In the data rows, 128 means zero.
Here are some points, each followed by its number:
[106 115 179  71 168 153 116 150 198 118 115  36 106 159 174 146] 0
[140 131 106 111 127 140 103 156  90 103 107  53 164  77 182 145] 1
[136 123 114 129 122 123  95  96 174 164 161 176 140 114 141 111] 2
[129 121 143 135 128 136  92 101 172 136 145 131 124 111 160 120] 3
[137 120 175 103 128 186 154 125 140 117 120  56 171  58  60 110] 4
[125 130  92 136 107  87  86 120  75 170 155 180 179 123 123 130] 5
[123  79 209 147 215 103 187 178 128 137 125 141 135 193 155 149] 6
[142 130  97  77 121 134  79 103 164 157 143  97 222 117 133  99] 7
[150  92 119 101 133 170 165 140 173 109 110  56 105 114 163 156] 8
[139 133 125  97 116 158 102 132 112  88 101  42 146  65 190 114] 9
[139 108 165 140 156 147 166 152 148 100 110  90 103 157 138 152] 10
[ 26 125 134 123 135 147 169 190  54  85 114 139  83  62 117 160] 11
[145 111 215 122 127 192 112 177  97  64 101  36  77  69 195 145] 12
[120 161 115 120 110 118 143 105 202 168 163 167 129 205 150 135] 13
[113 137 127 104 134 117 114 116 106 139 124 127 125 122 122 122] 14
[113 129 114 153 101 114 155 161  52  91  92 152  91  72 176 156] 15
[125 109 168 139 163 116 154 170 105 119 128 157 150 166  69 171] 16
[140 101 175 149 151 113 142 165 136 104 114 135 169 195  87 180] 17
[135 128 104 156 112 128  73 128 116 118 123  92 106  89 170 113] 18
[135 115  83 138 134 123 167 133 117 127 122 145 118 170 136 162] 19
[127 137 152 110 163 119 145 133 122 128 111 125  83 125  95 155] 20
[130 140 135  99 135 138  70 112  92 140 132  87 189 153 177 106] 21
[134 151 120 151  98 124 178 127 133 120 145 173 113 129 110 110] 22
[141  91 177 165 137 100 117 177 132 110 110 148 189 207  81 183] 23
[146 115 106 122 113 146  92  98 170 145 157 134 121  86 146 105] 24
[142  90 174 142 188 103 176 166 134 147 114 169 150 200 107 146] 25
[134  85  89 140 115 135 133 123 109 143 112 178  94  69  55 138] 26
[121 134 101 122 120 114  67 102  75 140 120 164 149 109 122 130] 27
[134 155  88 120 108 130 149  79 142 128 116 143  87 100 167  80] 28
Which three points above are nearest to each new point? Their numbers follow each, smallest number first.
[136 151  92 128 110 125 159  90 113 107 101 137  82  76 174  95] 14 18 28
[149 130 201 141 101 142 118 180 163  63 121  42 113 169 130 158] 0 8 10
[149 106 112 120 107 166 124 157 151  95 126  48 101 107 146 140] 8 9 18
[ 91 114 114 157  88 160 110 156 106 100 137 177 121  65 152 136] 15 18 27
[113 108 177  71 176 157 119 152 190 106 106  31 106 142 176 151] 0 8 10
[ 75 117 137 130 133 137 157 179  47  90 113 129 101  71 119 162] 11 15 20
[128 136  81 107 120 121 120  94 102 175 117 179  80  88  43 125] 14 26 27
[138 125 123 140 122 116  93 110 145 164 158 176 132 118 147 103] 2 3 24
[ 89 125  99 166 121 123 188 193  53  96  91 124  90  93 177 127] 11 15 19
[140  94 191 153 166 160 184 171 161  69 110  51 111 176 183 165] 0 8 10
[140 132 123 151 117 126  71 124 104 121 120  96 118  90 164 116] 3 14 18
[125 155 131 145 115 133 155 122 163 122 147 138 117 148 131 133] 3 19 22
[122 139 131  71 168 116 116  99 160 194 116 152  83 135  35 132] 14 20 26
[120 142 143 132 137 113 152 133 157 153 144 169 141 207 130 142] 13 19 25
[111 144 109 165 107 125 155 158  63 101  96 151  92  73 179 157] 11 15 18
[144 130 141  85 121 171 119 155 181 111 146  41 130 103  76 132] 0 4 8
[121 112 159  99 155 145 103 156 154 100 103  38 104 126 178 150] 0 8 10
[130 124  99  49 141 130  75 116 153 174 122  59 228  82 130 103] 1 7 21
[129 136 123  78 156 123 103 115 141 168 115 116 120 115  83 133] 3 14 20
[ 95  98 226 137 137 197 137 169  62  73 108  35  70  52 192 157] 1 9 12
[142 134 136 107 118 149 122 156 159 122 155  72 129 118  94 123] 3 4 14
[ 95 165 161 115 110 142 172  49  85 152 110 182 110  80 161  34] 14 22 28
[ 95 128 112 148  96 131  96 138  82 122 136 179 142  76 133 125] 5 14 27
[125 148 140  77 140 146  69 121  74 130 122  46 219 191 189 115] 1 7 21
[120 101  90 148 116 129 141 140  88 131 105 168  96  66  88 142] 14 15 26
[147 144  95 160 106 123 128  99 126 111 114 150 103  84 149 116] 18 22 28
[134 130  76 143 119  92  81  64  90 140 103 137 159  91  91  95] 5 14 27
[139 134 195 134 129 136 128 166 163  81 119  61 108 175 111 162] 0 10 17
